Where one turn sends some rows of the set: a few examples, then the rows asked
zav: [-1.57 -0.16  1.08 -0.97  1.99 -3.65  1.66  0.04  0.19  1.68  2.20  0.53]
nufe: [-0.75  0.77 -1.48  0.60  1.02  2.87  0.77  1.29 -1.21 -0.78 -1.91  2.02]
Muv: [-0.73 -0.18 -0.06 -2.22  0.67 -2.75 -3.18  0.21  1.22  0.67  1.04 -1.34]
zilim: [ 2.18  0.43  0.55  0.76  0.43  3.66 -1.41 -0.38 -0.47  0.13 -0.18  1.26]
buto: [-1.89 -0.76 -0.61  0.74 -2.20 -1.19  2.08  0.15 -0.94  1.14  2.03 -1.92]
Vud: [ 1.47  1.48  2.76 -0.49 -1.93 -1.79 -0.63  2.41 -0.40 -0.76  1.04  0.14]
pil: [-0.91  0.70 -1.58  2.08 -0.34  3.13  0.27  1.64 -1.46 -0.11 -0.35  0.57]
bav: [-0.16 -1.24  1.29  0.16  0.39 -4.47  0.86 -0.77 -0.18 -0.68  1.74  1.24]
sop: [-0.81 -1.02  1.38 -0.28  0.92 -4.34  0.00  0.74  0.02  1.03  2.50  1.02]
vef: [-1.47  0.50 -1.84  1.42  0.38  3.02  0.07  2.18 -1.36  0.63 -0.49  0.93]
Fazat: [-1.72  0.70 -0.70 -2.59  1.64 -1.78 -0.75 -1.19  1.31  1.36  0.92 -2.39]
kipof: [-0.76 -1.81 -0.27 -2.11 -0.23 -2.44  1.96 -0.44 -0.58 -1.53 -1.53  1.84]
Nipug: [ 0.99 -1.27 -0.40 -0.01  1.04  2.92 -2.45  0.69 -0.44  1.18 -0.33  2.18]
miva: [ 0.43  1.57  2.64  0.21  0.70 -3.33  1.46 -0.19  0.09  0.22  2.62 -0.04]
dez: [ 0.08 -0.37 -0.73  0.07  1.49  3.86 -1.06  0.21 -0.35  2.39  0.29  0.89]
tusu: [ 1.00 -0.92 -0.81  1.73 -0.33  3.63 -1.11 -0.83 -0.74  0.86  0.61  0.46]
fup: [ 0.74 -2.08 -1.35  0.62  0.54  2.97 -1.08 -1.16 -0.73  0.28 -0.72  1.90]
pesir: [ 0.82  1.98  1.10 -1.15 -0.22 -1.86 -1.92 -1.14  1.19 -0.75  1.32 -2.52]
dogil: [-0.34 -1.18 -0.71 -1.97  0.23 -3.07 -1.93 -1.91  1.02 -1.33 -0.13 -0.76]
Dedul: [-0.23  1.19  2.20 -1.22  2.16 -3.49  1.97 -0.36  0.36  0.43  1.55  0.93]
nem: [-0.19  0.39 -0.91  1.24  0.07  2.40 -1.28  2.85 -1.32 -0.56 -1.03  2.08]
mok: [ 0.21  1.48 -0.42  1.26  0.15  2.84 -0.69  2.54 -1.20 -0.78 -1.03  1.67]
fek: [-0.27 -0.04  1.35  0.91  0.03 -3.61  2.01 -1.36 -0.18 -0.24  2.61 -0.19]
muton: [-0.08  0.72  0.79 -2.48  0.48 -1.44  3.27 -0.84 -0.32 -1.48 -1.58  1.10]
dedoz: [-0.62 -0.07 -1.75  1.20  0.22  2.57  0.43  1.07 -1.43 -1.30 -1.77  2.04]
pala: [-2.53  0.57 -0.24 -0.96 -0.31 -0.68  2.53  1.06 -0.53  2.61  1.76 -1.72]
Nugus: [-0.64 -0.13 -0.85 -0.51 -0.69 -2.13 -0.84 -2.51  0.82 -0.58  1.37 -2.86]
Legu: [ 0.12  1.79  0.44 -2.93  1.61 -1.92 -0.47 -1.92  1.46 -0.81 -0.24 -1.44]
puzu: [ 0.17  0.29  2.03 -1.77 -0.76 -2.29 -1.49  3.59 -0.26  0.65  0.70  1.02]
tevos: [ 1.04  0.20 -0.42 -0.29  1.72  3.94  0.04 -1.15 -0.31  0.81 -0.86  1.41]

kipof goes to puzu
tusu goes to fup
Now find these:
zav goes to Dedul
Legu goes to pesir
pil goes to dedoz

